Some points, each followed by its number:
(-12, 10, 21, -24, -12, -38, -53, -9, -23, -35, 0, -22, 11, -2, -1, -4, -22, 12, -50, 11, 28, -60, 19, -12, 5, -4, -46, -39, 18, -2, -33, -38, -69) 0
(18, -56, -14, -10, 26, -22, -45, -35, 50, -25, -55, -33, -1, 8, -6, 10, 13, 68, 38, -19, -7, 28, 32, -2, -9, 16, -7, -14, -17, -18, 46, -45, -88) 1
(3, -1, 27, -40, -12, -4, 2, -19, 22, 12, -39, 21, -25, 38, -6, -8, 4, 8, 4, -29, -2, 28, -18, 22, -23, -16, 7, -24, -8, -5, 16, -16, -10) 2
(34, 12, -38, -13, -15, 36, -28, 22, -39, 25, 50, -13, 21, 40, 21, 25, -33, -39, -24, -41, -49, -27, 66, -45, -46, -8, 8, 24, -6, 7, -49, 6, 49) 3
(-11, 21, -36, -9, -31, -13, 18, -32, -41, 47, -5, -41, -27, -31, 14, -22, -38, -58, 1, 13, 31, 23, -10, 75, -21, 47, 35, -52, 54, 36, -32, 59, 66) 4
(57, 1, 13, -4, 23, -20, 19, -4, 12, 38, 36, -3, -59, -24, 44, -24, -25, -64, -47, -29, 18, 14, 24, 28, -2, 35, 73, -63, 11, -11, -27, 41, 54) 5
(-12, -14, -11, -14, 14, 22, 45, 34, -20, 1, -15, -13, 28, -40, -59, 15, 3, 15, 29, 23, 6, -18, -15, 4, 17, -19, -24, -29, -2, -37, 12, -71, -41) 6
(-6, 9, -17, -11, -8, 0, 24, 19, -10, 29, 16, 4, -10, 12, 6, -13, -11, -25, -3, 19, -31, -1, -20, -17, -11, 21, 46, -30, 32, 32, -35, 27, 28) 7
(-31, 1, 7, 7, -48, -86, -20, 28, 55, -47, 32, -24, -8, -60, -66, 13, 80, -3, -48, 68, -20, -44, 3, 26, 77, -28, -77, -38, 31, -4, 47, -76, -56) 8
(37, 10, 19, 13, -23, -61, -31, -9, 14, -68, -42, -19, 16, 21, -16, -3, -36, 70, 10, 2, 29, -29, -2, -39, -12, 24, -72, -20, -41, -19, -14, -30, -58) 9
(38, -57, -1, 25, 6, 3, 12, 2, -14, 27, -37, -36, -15, -9, 43, 14, -65, -40, 8, -53, -10, 37, 16, 29, -55, 68, 69, -32, -39, 47, -2, 16, 40) 10
(-5, -21, -19, -9, 30, -16, -34, 18, 36, -17, 2, -23, 4, 36, -11, -12, 1, 46, 22, -3, 8, 21, -21, -3, 40, -4, -26, -7, 21, -39, 13, -25, -49) 11
(-13, 37, 31, 19, -2, -46, 41, -6, 4, -30, 32, 3, 31, 53, 9, -21, 7, -29, -3, -7, -3, 20, -36, -27, 4, -4, 20, 47, -49, 19, -33, 45, 27) 12
(29, 18, 5, -20, 3, -29, -30, -37, 34, -17, -25, -7, 20, 29, 17, -13, -16, 87, 27, -19, 55, 71, -25, -11, 21, -55, -47, -34, -25, -63, 15, 1, -93) 13
(19, 3, -4, 2, -18, 4, 15, -66, 6, 33, 5, -17, -10, -2, 12, 23, -66, -70, -10, -49, -48, 35, 28, 54, -65, 23, 42, -4, 18, 62, -11, 58, 54) 14
(7, -22, 37, -18, 36, 29, -8, 26, -10, -35, -39, -19, -19, 5, -78, -39, 14, 32, -14, 35, 48, -28, 22, -67, 41, -16, 5, 30, 17, -12, 47, -25, -56) 15
(33, -64, -4, 31, 32, 23, -10, -14, 29, -17, -30, 42, 47, 18, -36, 11, -21, 50, 1, -7, 26, -7, 37, -50, 40, -4, -3, -4, 34, -2, 66, -36, -68) 16
(-73, 42, -12, -98, -3, 62, -47, 36, -54, 77, -44, 28, -8, -9, 1, -70, -16, 21, 53, 59, 24, 25, -51, 27, -28, -68, -42, 1, 29, -28, -5, -3, 14) 17
(70, 13, 4, 28, 52, -5, 6, 6, -16, 23, 27, -37, -19, 9, -22, 21, -28, -33, 6, -8, -48, 16, 27, -34, 13, 10, 55, 41, 0, -25, -49, -67, 66) 18
(-20, 4, -6, 11, 4, 46, -28, 19, 4, 31, -38, -5, 10, -27, -17, 36, 2, 9, 14, 10, -49, -42, 5, -18, -6, -40, -1, 25, 17, -31, -1, -13, -27) 19
(89, -13, 57, 13, 46, 49, 26, -22, 1, -11, 28, 38, -11, 53, -11, 18, -27, -22, -45, -39, 0, -46, 44, -39, -2, 14, 103, 1, -34, -37, -13, 0, 44) 20
Which three points above are nearest to each new point by angle, seen from the average point of the numbered points? Their numbers follow each, nearest first.
(24, -27, 26, 5, -33, 27, -9, -37, 32, 82, 89, 60, -100, 1, 64, 21, 63, -21, -47, 6, -7, -36, 25, 27, -40, -30, 11, -25, 33, 4, -19, 6, 42) --> 5 7 14
(-11, 6, -38, 6, 1, 9, -3, -2, -22, 24, -2, -24, -7, -6, 29, 49, 6, -41, 2, -8, -17, 13, 25, 38, -35, -1, 30, -17, 18, 45, 25, 45, 13) --> 14 4 10
(-13, 30, -21, 8, -42, 6, -11, 19, -20, -68, -30, -9, 52, 55, -42, -8, 25, 98, 16, 79, -5, -10, 26, -48, 22, -1, -55, 35, 18, -2, 22, 31, -31) --> 9 15 11
(13, 19, 1, 22, -18, 46, -25, -13, -52, 18, -68, 5, -19, -51, -61, 39, 16, 25, 52, 19, -39, -29, 25, -17, -10, -7, -6, 47, 0, -33, 29, -12, 35) --> 19 6 17
(26, 10, -16, 32, -16, 13, 14, 18, -36, -16, 9, -7, 11, 5, -4, -7, -18, 3, 3, 8, 16, -11, -22, -18, 18, -13, 7, 16, -26, -8, 6, 2, 6) --> 12 3 6
(-35, 13, -9, 33, 21, 51, 24, -16, -38, -41, -28, 13, 26, 0, -25, 8, -21, 82, 47, -38, 1, -39, 0, -51, 35, 41, 32, 57, -18, -64, 24, -72, -57) --> 16 6 15
(-23, -47, -22, 5, 3, 8, -13, 3, 20, 24, -16, 34, -11, -1, 69, -14, 117, 30, 3, 30, 8, -10, -39, 19, -6, 15, -38, -10, 30, 30, 11, 55, -8) --> 17 7 8
(-6, 22, -14, 0, 4, 2, 49, -60, -2, 9, -55, -26, 63, 62, 9, -46, -31, 10, 84, -8, -20, 35, -56, -46, 5, 7, -7, 19, -43, 39, 1, -20, 29) --> 12 2 13
(19, 30, -10, 5, -38, 54, -10, -6, -32, -17, 20, 9, -6, -39, 15, 28, -16, -25, 14, -20, 20, 17, 15, -2, -39, 44, 48, 23, 14, -1, -5, -7, -8) --> 14 3 10
(-21, 26, -10, 33, 30, 17, 35, 11, 3, 8, 17, 8, 5, 25, 6, 23, -17, -19, 18, -7, 16, -10, 18, -31, 5, 21, 12, 43, 22, 33, 3, 92, 9) --> 12 7 14
(-29, -4, -14, 46, 70, 69, 25, -10, -17, -1, 72, -1, 34, 10, 9, 53, -50, -101, 24, -43, 3, -7, 37, -29, 1, 45, 63, 49, 59, 34, 10, 116, -32) --> 14 3 7
(-4, -12, 4, 13, 7, -17, 53, 18, -10, -14, 13, -15, -6, -34, 1, -29, 1, -44, -20, 5, -8, 11, -26, 45, 13, 23, 27, -4, 26, -5, -22, 7, 27) --> 4 5 7
(52, -39, 18, -7, 21, 23, -24, -73, -24, 6, -8, 17, 13, 48, 17, 26, -56, -40, -2, 12, -10, 31, -11, -13, -19, -17, 2, -35, -4, 18, 26, 16, -9) --> 14 10 20
(29, 44, -24, -57, 42, -27, 6, -50, -13, 0, -15, 2, 23, 28, -3, -55, -9, -11, 2, -14, 0, 75, -16, -1, -16, 2, 44, -50, -22, 13, -16, 57, 39) --> 4 12 14
(-20, -8, 2, 4, -5, -50, 35, 34, -5, -73, 13, -33, 28, -33, -63, 52, -11, 46, -3, 4, -58, -39, 45, 7, 52, 18, -59, -3, -18, -19, 4, -52, -43) --> 8 6 9
(15, -10, 32, -42, -4, -79, -44, -24, -11, -39, -35, 1, 1, 16, 24, -14, -10, 58, 13, -20, 88, 38, -42, -14, 2, -49, -32, -30, -7, -61, 4, -32, -57) --> 13 9 11
(11, -14, -9, 6, -23, 2, 12, 10, -12, 10, 21, -9, -31, -30, -10, 25, 28, -60, -11, -3, -13, -38, 18, 27, -7, 21, 21, 0, 39, 17, 4, 13, 23) --> 4 7 14
(33, 9, 24, -7, -30, -2, -16, 17, 33, -5, -16, 0, 30, -3, -53, -27, 3, 56, -13, -5, 2, -32, 32, 6, 11, -26, -37, 19, -39, -35, -1, -61, 25) --> 9 8 6
(-39, 9, -27, -20, -20, -8, 13, -23, -37, 18, -17, -35, -16, -46, 12, -62, -28, -28, 31, 24, 40, 26, -25, 59, -60, 33, -9, -40, 19, 41, 5, 41, 18) --> 4 17 14
(-1, 29, -7, -30, 13, -30, 54, 7, 24, -11, 61, -32, 2, 53, 67, -18, 18, -29, -34, 1, -21, 39, -38, 56, -14, 14, 4, -13, -12, 13, -56, 25, 29) --> 12 7 5
